Each row has a name. Each piece below is followed by the name of the row it came from, unless a question asks for something else. Each question is about the rows just above it. Places in a row count from 1.

[-0.93 -0.43  0.03  0.60  0.47  0.93  1.86 -0.96  1.31  0.65  2.12 -0.99
  0.48  1.63 -0.08 -0.80 -0.70 -0.54  0.84 -0.14  0.12 -1.50  0.91  0.45
  0.48  0.85 -0.09  1.75 -2.35 -0.62 -0.63 -0.13  1.98  2.17  0.23  0.34
 -0.93  1.89 -1.55  2.17  0.64 -0.85  1.09 -1.19  0.77 -0.86] = merez
[ 0.65  2.60 -1.33 -1.24 -0.72  3.48 -0.91 -1.34 -1.74  1.44  0.18  1.15
 -0.67  0.44 -0.16  0.15  1.60 -0.66  2.59  3.66  0.65  0.61 -1.25 -0.85
  0.56  0.42 -4.85 -0.99 -3.02  0.93 -1.42  0.56  3.38  0.05  0.52 -1.19
  0.15  0.53  1.68 -2.75  2.55  2.24  3.35  3.01  0.31  1.19] = Nofu
[ 2.03 -0.06  0.90 -0.03  1.15 -0.48  1.02 -1.28  0.01  0.55  0.00  0.52
  1.81  1.13  1.33 -1.14  1.67  0.17 -1.84 -1.85 -1.26 -1.11  0.93  0.19
  1.28  0.09 -1.24 -0.08 -0.82 -1.53 -0.19 -2.43  1.71  0.76  1.86  1.53
 -0.57  0.85 -0.88 -0.36  0.65 -2.41 -0.79 -0.64 -2.08 -0.93] = Sito
[-0.78 -0.25 -1.93 -0.73 -2.75 -0.07  1.90  0.39  1.53 -1.50  0.62 -0.49
 -0.64 -0.62 -0.66 -1.66 -1.16  0.26 -0.77  0.93 -0.04  0.78 -0.33  1.66
  0.03  2.13  0.10  1.79 -1.71 -0.55 -1.16 -1.21  1.61  1.79  0.20  1.12
 -1.99  2.41  0.00  1.52 -0.62 -0.04 -0.85 -0.21  0.73 -1.46] = gezo
[-0.54 -4.95 -0.63 -2.21 -1.81 -3.26 -0.77 -1.77 -3.13 -3.13  4.70  1.44
  1.45  1.51  0.63  5.38 -2.43 -4.36  1.20  1.63  0.80 -0.75  3.70 -6.12
 -0.53 -3.27 -8.73 -3.98 -0.41 -1.26 -2.14 -0.79 -0.76  2.53  6.81 -0.90
  2.67 -2.39  4.74 -1.09 -1.63 -2.13  0.33 -1.59 -2.71 -0.46] = keso
[-0.39 -1.75  1.31  0.46 -1.46 -0.59  3.25 -0.81 -1.13  1.12 -0.06  3.02
  0.76  0.17  0.12 -0.72 -4.28 -1.44  1.42 -1.64  2.98  1.23  2.55  4.27
 -1.36 -2.57 -0.54  1.91  2.32 -0.02 -0.45 -1.82 -0.85 -0.62 -0.36 -4.48
 -0.09  0.56 -2.11 -0.82  0.46  1.01  2.26 -1.63  1.51 -0.19] = lis
[-1.76 -0.11  0.08 -0.05 -1.39 -0.95 -2.66  0.59 -1.06 -0.24  0.37  0.96
 -2.14 -2.57 -1.46  0.98  0.24  0.67 -0.64  2.68 -0.73 -0.05 -2.86  0.54
 -1.83  1.65 -0.31  0.33  0.06 -2.38  0.71 -1.85 -2.18  1.12 -1.03  0.39
 -0.12 -1.13  1.01 -0.51 -1.61  2.44  1.50  0.34  1.36 -0.39] = bor
[-1.24  0.05 -0.67  0.53  1.19  1.68  0.93 -0.99  2.59  0.18  3.48 -3.02
  0.44  2.24 -0.16 -0.66  1.15  0.31  0.52  0.61 -1.25 -2.75  0.15 -1.42
  1.44  2.55  0.15  1.60 -4.85 -0.85 -0.72  0.65  3.35  3.38  0.55  3.01
 -1.19  2.60 -1.34  3.66  0.56 -1.74  0.42 -0.91  0.65 -1.33] = Tomom
[ 2.60 -1.33 -1.24 -0.72  3.48 -0.91] begins in row and place | Nofu, 2
Which row holds these entries in another order? [-4.85 -3.02 -2.75 -1.74 -1.42 -1.34 -1.33 -1.25 -1.24 -1.19 -0.99 -0.91
 -0.85 -0.72 -0.67 -0.66 -0.16  0.05  0.15  0.15  0.18  0.31  0.42  0.44
  0.52  0.53  0.55  0.56  0.61  0.65  0.65  0.93  1.15  1.19  1.44  1.60
  1.68  2.24  2.55  2.59  2.60  3.01  3.35  3.38  3.48  3.66] | Tomom
Row and place where [0.76 0.17] starts: | lis, 13

[-7.95  0.08 -3.42 -1.83] -> Sito
[6.81 6.64 2.31 5.52] -> Tomom
[-1.48  4.68 -7.94  6.02] -> lis
[ 6.81  6.64  6.76 -5.67] -> merez
[ 0.52 -5.33  5.95 -5.46] -> keso
[-7.79 -0.28 -2.03 -0.61] -> mele
[ 3.27  8.79 -1.40 -5.24] -> Teb
[ 0.97 -5.38  6.21 -4.97] -> gezo
[-7.62  4.42 -3.61  3.78] -> nado
[ 3.94  4.93 -0.27 -8.30] -> Nofu
[3.08 5.53 4.37 4.18] -> favoz
Where in the named rows is [5.53]? | favoz, 2
Put [-5.67  6.64  6.76  6.81] back in order: which row is it? | merez
[-7.95] is at row and place | Sito, 1
Where does [-0.28 -2.03 -0.61] start? Give its row and place. | mele, 2
Row and place of [-0.28] in the named rows: | mele, 2
[6.81 6.64 2.31 5.52] is in which row? | Tomom
Where in the named rows is [-3.61]? | nado, 3

[-0.34 -3.84 -0.81  4.15  3.27  0.81  0.30  1.41 -1.03] = favoz
[-0.34 -3.84 -0.81  4.15  3.27  0.81  2.42  1.41  2.41] = nado
[ 4.68  2.49  3.12 -4.32 -3.83 -1.51 -0.89  0.38  2.51] = keso
[ 1.98  6.08 -0.86  2.34 -3.52  4.31  3.96 -3.78  6.26] = bor
[-0.81 -0.13  3.45 -3.33  3.84 -2.22 -1.45  4.79 -3.55] = merez
[ 4.83  2.43  3.01 -4.26 -4.09 -1.50 -0.90  0.18  2.68] = lis
[ 0.29  4.68 -2.72  6.82  0.55  5.77  4.86 -3.02  4.45] = Tomom
[-0.81  0.28  3.45 -3.33  3.84 -2.22 -1.45  4.79 -3.55] = Nofu
Row and place of [0.30] in the named rows: | favoz, 7
Row and place where [4.68 2.49] starts: | keso, 1
Row and place of [2.41] in the named rows: | nado, 9

[-2.01 -1.67 -0.52  3.93 -3.69  0.91  3.94 -0.79 -1.17 -0.18]  Nofu
[-0.16  0.74  0.39  0.32  0.25  0.80  0.17  0.98 -0.16 -0.05]  gezo
[ 0.39  0.98  0.74  0.16  0.32  0.80 -0.16 -0.16 -0.05  0.25]  mele
Put [-0.16 -0.16 -0.05  0.17  0.25  0.32  0.39  0.74  0.80  0.98] back in order: which row is it? | gezo
Put [ 0.25 -0.05 -0.16 -0.16  0.80  0.32  0.16  0.74  0.98  0.39] back in order: which row is it? | mele
[3.94] is at row and place | Nofu, 7

[ 5.68 -1.49  2.59  1.14  6.12] -> Sito
[ 2.71 -7.06 -2.87 -7.05  2.71] -> Nofu
[-5.27 -1.77 -0.72 -1.48 -6.32] -> Tomom
[-1.77 -6.24 -0.71 -1.23  0.48] -> bor
[-1.77 -0.71  0.48 -1.23 -6.23] -> mele
Where in the named rows is [-1.48]? | Tomom, 4
[-7.05] is at row and place | Nofu, 4
[-2.87 -7.05] begins in row and place | Nofu, 3
Which row holds these entries in another order? [-6.23 -1.77 -1.23 -0.71  0.48] | mele
Where does [-1.77 -0.72] start? Give its row and place. | Tomom, 2

